One turning vector, and how many ticks it has turned:
The counts run from 0 to 1443.
[-0.94  1.77 -1.30  0.77 -0.13  2.53  0.03 -0.05 -0.34 -1.00 -3.57  1.28
  1.03 -0.57 -1.27  1.13  1.36 -1.94  1.77 -0.14 -1.31  0.37  0.34  0.42
  1.22  1.00  0.15 -1.07  0.96 -0.89  0.75 -2.13 -1.19 -1.47  2.96  1.16
 -1.09  0.10 -0.39  1.17 -1.72  1.48  0.08  2.01 -0.73  2.75 -0.51  0.18
  1.53] | 612
[-1.24  0.96 -1.01 -0.49 -0.76  1.27 -0.16  1.13  1.55 -1.12 -3.20  1.23
 -0.28  0.16  0.69  0.59  1.04 -0.96  0.49 -1.82 -1.07  0.12 -1.85 -0.05
  0.09  0.02 -0.16 -1.24 -0.43  1.32  2.17 -0.71 -1.72 -0.98  3.61  0.30
  1.09 -0.67 -0.83  2.08 -0.94  1.38 -0.18  3.07 -0.34  3.38  0.90  0.26
  1.00] | 1017
[-1.83  0.04 -1.57  1.03  0.41  1.63  0.85 -1.27  1.24 -0.91 -1.80  0.98
 -1.05 -0.48 -0.32  0.70  0.75  1.01  3.14 -0.54 -1.26  1.69 -0.64 -1.01
  0.97 -0.13 -0.43 -1.14  0.81 -0.48 -0.15 -1.17 -0.67 -1.04  3.33  1.79
 -2.87  2.15 -1.41  0.88 -1.03  0.63  0.07  1.10  0.75  1.72 -2.18  2.52
  1.20] | 200
[-0.33 -0.23  0.29  0.42 -0.49  0.16  1.08 -0.56  3.20  0.26 -1.55  0.45
 -1.98  0.68  0.30 -0.37 -1.16 -0.44  1.14 -1.70  0.02  0.88 -2.42 -4.22
  2.27 -1.12 -0.51 -1.91 -0.21 -0.71  0.42  0.30 -1.51 -2.59  3.08  0.37
 -0.97  1.16  0.98 -0.07 -0.58  0.36 -0.08  0.28 -0.16  2.75  0.71  0.33
  0.23] | 1123
[-0.33 -0.91 -0.12  0.22  0.91  0.69  0.59 -1.01  2.90 -1.08 -2.26  0.16
 -1.71  0.56 -0.07 -0.49  1.21  0.82  2.05 -1.68 -1.50  1.43 -2.15 -1.47
  1.01 -1.60 -0.01 -0.83  1.54  0.36  0.48 -1.01 -0.65 -1.00  2.78  2.33
 -2.26  1.63 -0.25 -0.09  0.48  0.95  0.61  0.92  0.56  2.27 -2.03  2.75
  1.02] | 56
[ 0.45  0.89  0.37  1.40 -0.06  0.52  0.52  0.06  2.97 -1.64 -2.52  0.14
 -0.06  0.03 -0.60 -0.12  1.75 -1.48  0.61 -1.03  0.01  0.57 -1.21 -1.43
  2.01 -1.76  1.22 -1.15  1.99  0.64  1.67 -1.70 -1.20 -2.19  3.48  1.48
 -0.09 -2.20  1.60 -0.41  1.01  1.42  0.28  1.21  0.38  1.69  1.02  0.60
 -0.19] | 544
[-1.40  1.53 -1.14 -0.41 -0.77  2.06 -0.68  1.16  1.20 -0.49 -2.81  1.47
  0.45 -0.08  0.54  1.51  1.26 -0.71  0.71 -1.26 -0.37  0.39 -1.20  0.46
  0.16  0.67 -0.44 -0.99 -0.26  1.08  1.72 -0.69 -1.70 -1.35  4.14  0.42
  0.44 -0.25 -0.56  1.74 -1.27  0.67 -0.21  3.22 -0.20  3.39  0.95  0.14
  0.72] | 747
[-2.27  0.25 -2.15  0.89  1.82  1.58  0.96  1.81  1.03  0.09 -0.89  0.94
  0.29  0.19  1.29  0.33  0.12  0.11  1.41 -0.48 -0.95  0.81 -1.87 -1.49
  0.53 -0.53  0.03 -1.49 -0.26  0.94  0.90 -1.29 -1.42 -1.31  4.39  0.47
 -0.80  0.82 -1.56  2.61 -0.69  2.05 -0.55  2.76  0.37  1.41  0.64 -0.98
  1.31] | 480
[-2.27  0.28 -2.27  1.11  1.07  0.86  1.35  1.45  1.41 -0.63 -1.08  0.65
 -0.10  0.53  1.17 -0.04  0.51 -0.33  0.96 -0.98 -1.05  0.57 -2.41 -1.58
  0.76 -0.61  0.58 -1.54 -0.30  1.26  1.49 -0.98 -1.37 -1.31  4.03  0.29
  0.08 -0.28 -1.03  2.83 -0.66  2.45 -0.78  2.59  0.67  1.57  1.29 -1.13
  0.97] | 210
[-0.80 -0.32 -1.31  0.67 -0.08  1.80 -0.08 -1.42  1.66 -0.35 -2.08  0.42
 -1.10  0.23 -0.71  0.13  1.16  0.47  2.89 -0.67 -1.03  1.64 -0.89 -1.42
  1.34  0.03 -0.93 -1.10  0.73 -0.20 -0.04 -1.02 -0.63 -0.99  2.27  2.03
 -2.81  2.47 -0.87  0.10 -1.70  0.24  0.34  0.64  0.16  2.79 -2.34  2.42
  1.49] | 1186
[ 1.41  1.21  0.56 -0.05  0.32  2.12 -0.57  0.23  2.07 -0.27 -3.00  0.40
  0.41 -0.36 -1.13  1.26  1.84 -1.43  1.01 -0.87  0.30  0.52 -0.26 -0.41
  1.50 -0.40  0.25 -0.54  1.52 -0.45  0.78 -1.44 -1.49 -2.19  4.24  1.54
 -1.26 -0.20  2.19 -1.52  0.09  0.29  0.47  1.56 -0.69  3.15  0.32  0.39
  0.56] | 1351
[ 1.63 -0.22 -1.01  0.12  1.21  1.12  1.02 -0.16  1.84  0.04 -1.35 -0.09
 -0.08  1.36 -2.30 -0.55  2.67 -1.94  0.96 -0.39 -0.03  0.18 -2.43 -2.03
  2.13 -0.36  0.67  0.16  1.07 -0.42  1.00  0.20 -1.30 -2.30  2.69  1.40
 -1.01  0.06  1.86 -0.09 -0.15  2.20  0.03  0.79 -0.16  3.87  0.76 -0.92
  0.78] | 1257
[-1.14  1.21 -0.54  0.46 -1.38  1.07 -0.66  0.55  2.71 -1.19 -3.00  0.52
 -0.67 -0.55  1.30  0.76  1.45  0.03  0.96 -1.61 -0.43  0.70 -1.25 -0.15
  0.46 -1.37 -0.31 -1.23  0.54  1.95  1.79 -1.91 -1.32 -0.95  3.88  1.60
  0.12 -1.08 -0.73  0.73  0.04  0.28  0.19  2.70  0.39  1.94  0.25  2.20
  0.32] | 332
[ 0.21 -0.60 -0.58  1.30  1.28  0.93  0.12  0.31  3.14 -2.44 -1.74  0.80
 -1.01  1.47 -0.75 -1.19  1.98 -0.70  0.70 -0.94 -1.31  0.54 -1.01 -1.11
  1.77 -1.12  1.27 -1.98  2.39  0.94  2.36 -1.72  0.12 -0.95  2.56  1.57
 -0.77 -0.58  0.38  0.59  0.33  2.70 -0.11  0.98  1.28  1.71 -0.35  0.15
  0.80] | 323
[-0.61  1.08 -1.74  0.70 -0.73  2.98 -0.91  0.49 -0.14 -0.13 -3.36  0.65
  0.38 -0.28 -0.91  0.48  2.07 -1.65  1.42 -0.21 -1.24  0.39  0.22 -0.09
  1.41  0.91 -0.36 -1.33  0.41  0.62  1.19 -2.10 -1.58 -1.11  2.16  1.76
 -0.77 -0.01 -1.08  1.20 -2.08  1.14  0.18  2.27 -0.95  3.27 -0.54  0.02
  1.43] | 968
[ 0.54 -0.23  0.15  0.46  0.67  1.31 -0.34  0.33  3.43 -2.12 -2.81  0.76
 -1.18  1.51 -0.92 -1.21  1.75 -1.01  0.42 -1.69 -1.37  0.27 -0.81 -0.57
  1.79 -0.61  0.85 -2.01  2.39  1.11  2.58 -1.56 -0.02 -0.80  2.25  1.55
 -0.21 -0.10  0.49  0.31  0.04  2.14  0.22  1.01  0.42  2.85 -0.61  0.37
  1.02] | 53
[-0.82 -0.21 -0.47  1.63 -0.91  0.36  0.87 -0.61  3.46 -0.01 -1.07 -0.78
 -1.61  0.36  0.69 -0.40  0.19  0.16  1.33 -0.81  0.49  1.36 -2.22 -4.25
  2.49 -2.05 -0.23 -1.80  0.25  0.79  0.21 -0.91 -1.37 -2.42  3.02  1.59
 -1.17  0.14  0.50 -0.37  0.03  0.36 -0.16  0.50  0.69  0.98  0.65  0.74
 -0.33] | 817
[-0.19  0.06 -0.61  1.17  3.23  1.43  1.00  1.62  2.16 -0.53 -1.14  0.38
  0.34  0.15 -0.01 -0.09  0.78  0.11  1.42 -0.49 -0.86  0.80 -0.76 -1.19
  1.40 -1.23  0.95 -1.03  1.82 -0.27  0.99 -2.05 -0.78 -1.35  4.74  1.62
 -1.98  0.57  0.62  0.23  0.80  2.22  0.12  1.64  0.55  0.57 -0.05 -0.81
  1.49] | 809
[-2.43 -0.01 -1.55  0.44 -0.04  0.01  1.81  0.23  2.10 -0.64 -1.42  0.39
 -1.21  0.29  1.34 -0.36  0.22  0.13  1.24 -1.48 -1.04  0.96 -3.63 -2.43
  0.42 -1.31 -0.01 -1.10 -0.96  1.13  0.85 -0.51 -1.51 -1.09  3.57  0.57
  0.07  0.15 -1.54  2.66 -0.52  1.81 -0.28  2.20  0.54  1.82  0.63  0.75
  0.68] | 1286
[-0.08  0.41  0.00  0.66 -0.12 -0.03  2.40 -1.70  1.25  0.20 -2.19 -0.18
 -0.46 -0.15 -1.30  0.04  0.07 -1.47  2.06 -0.95 -0.48  0.80 -2.80 -3.68
  1.97 -0.93  0.12 -0.01  0.03 -1.90 -0.63 -0.04 -2.01 -2.94  3.21  0.83
 -1.73  0.44  0.59 -0.31 -0.13  1.19  0.20  0.26 -0.91  2.64  0.36  0.48
  0.59] | 848
[-1.24  0.10 -3.09  1.44 -0.09  2.39  0.24 -0.79 -0.52  1.00 -1.30 -0.27
  0.09  0.41 -1.06  0.34  1.87 -0.73  2.36  1.10 -0.47  1.22 -1.36 -2.14
  1.78  0.75 -0.79 -1.06 -0.30 -0.29 -0.19 -1.05 -1.38 -1.91  2.11  1.53
 -2.09  1.46 -1.05  1.11 -2.56  1.14 -0.23  1.27 -0.24  2.74 -0.61 -0.06
  1.24] | 699
[-1.41  0.96 -2.94  0.24 -1.21  1.92  0.00 -0.17  0.81  0.03 -0.89  0.66
  0.17  0.87 -0.36  2.16  2.38 -0.51  1.94  0.35  1.13  0.95 -1.32 -0.96
  1.02  0.75 -0.63 -0.53 -0.35  0.94  0.44  0.49 -1.74 -2.42  3.55  0.17
 -1.15  0.40 -0.05  1.49 -1.92  0.29 -0.91  2.25  1.06  3.34  1.05  0.36
 -0.33] | 1194
[-0.38 -1.48 -1.23  1.34  1.92  0.97  0.91  0.26  3.08 -0.07  0.05  0.20
 -1.84  1.96 -0.27 -1.13  0.26  0.43  1.70 -0.60 -0.44  0.96 -1.56 -3.46
  2.54 -0.88  0.13 -2.03  1.21  0.35  1.09 -0.28 -0.37 -1.66  2.67  1.21
 -2.37  2.15  0.16  0.28 -0.58  1.80 -0.40  0.35  1.14  1.74 -0.30 -0.85
  1.10] | 1308
[-0.43  0.21 -1.78 -0.10 -1.63  1.89 -0.62 -0.78  0.59  0.30 -3.17 -0.12
 -0.67  0.37 -0.75 -0.39  2.21 -1.52  1.32 -0.59 -0.57  0.36 -2.00 -1.62
  1.44  0.77 -0.85 -0.86 -0.67  1.07  0.98 -0.97 -1.92 -1.45  1.38  1.75
 -0.04  0.00 -1.05  0.82 -2.39  0.85  0.16  1.95 -1.34  4.23 -0.08  0.39
  1.23] | 248
[-2.66  1.37 -1.23  1.49  0.36  0.47  2.36  0.66  1.71 -2.10 -1.35  1.98
 -0.01 -0.06  0.58  0.96 -0.59 -0.52  1.69 -1.33 -0.75  1.01 -1.29 -2.00
  1.35 -0.90  0.72 -1.78  0.52 -0.43  0.68 -0.62 -1.13 -1.99  4.27 -0.96
 -0.82 -0.63 -0.42  2.23 -0.16  1.96 -0.68  1.36  1.48  1.08  0.97  0.03
  0.13] | 1336
[-0.94  2.09 -0.65  0.21 -0.68  2.06  0.03  0.28  0.89 -0.84 -2.47  2.07
  0.55 -0.42 -0.77  2.24  0.70 -1.64  1.54 -0.75 -0.09  0.42  0.21  0.01
  1.19  1.15 -0.39 -1.26  0.55 -1.01  0.58 -0.37 -1.42 -2.45  4.44 -0.60
 -0.93  0.07  0.60  1.18 -1.59  0.56 -0.37  1.96  0.10  3.26  0.75 -0.40
  0.27] | 887
[-1.26  0.06 -1.05  1.53  0.60  0.01  1.27 -0.68  3.20 -2.01 -1.07  0.08
 -0.87  0.68  0.14 -0.20  1.90  0.65  1.84 -0.99 -0.40  1.18 -1.96 -1.74
  1.29 -2.22  1.00 -0.99  1.64  1.44  0.99 -1.35 -0.51 -1.29  3.42  1.86
 -1.43 -0.44 -0.03  0.53  1.04  1.53 -0.04  1.16  1.86  0.76 -0.37  2.25
 -0.09] | 597
[ 0.40  0.47 -0.46  0.20 -0.44  2.56 -1.41  0.73  2.27  0.98 -1.25  0.94
 -0.79  0.93 -0.28  1.08  0.45 -0.52  1.06 -0.42  0.92  0.66  0.15 -2.42
  2.52  0.67 -1.11 -1.94  0.56 -0.40  0.59  0.10 -1.26 -2.73  3.29  0.63
 -1.57  1.83  1.41 -0.93 -1.77 -0.31 -0.37  1.00 -0.08  3.48  0.53 -1.39
  0.25] | 586
[ 0.40 -0.60  0.72  0.24  1.99  0.68  1.28 -0.08  2.96 -0.16 -2.39 -0.28
 -0.87 -0.14  0.02 -0.76  0.38  0.37  1.74 -1.71 -1.25  1.16 -2.23 -1.88
  0.97 -1.75  0.41 -0.56  1.05 -0.51  0.12 -1.35 -1.28 -1.32  4.11  2.29
 -1.90  1.43  0.43 -0.76  0.94  1.24  0.62  1.06 -0.55  1.93 -1.04  1.15
  1.49] | 2
[-1.40  1.53 -2.08  0.17 -0.60  2.39 -0.67  1.14  0.74 -0.38 -1.90  1.47
  0.61  0.10  0.09  2.19  2.06 -0.66  1.20 -0.47  0.36  0.46 -0.57  0.25
  0.58  0.89 -0.35 -1.15  0.08  1.04  1.39 -0.55 -1.75 -1.79  4.14 -0.06
 -0.17 -0.13 -0.07  1.81 -1.58  0.73 -0.50  3.10  0.64  3.26  1.27 -0.13
  0.47] | 477
[ 0.26 -1.34 -1.41  0.99  0.90  1.14  0.25 -0.36  2.83  0.10 -0.15 -0.17
 -1.96  2.20 -1.07 -1.11  1.35 -0.07  1.62 -0.44 -0.18  1.22 -1.82 -3.42
  2.90 -0.47 -0.06 -1.73  1.15  0.34  0.90 -0.21 -0.45 -2.06  1.76  1.29
 -2.19  2.07  0.56  0.21 -0.95  1.48 -0.37 -0.02  0.90  2.84 -0.56 -0.38
  0.77] | 321
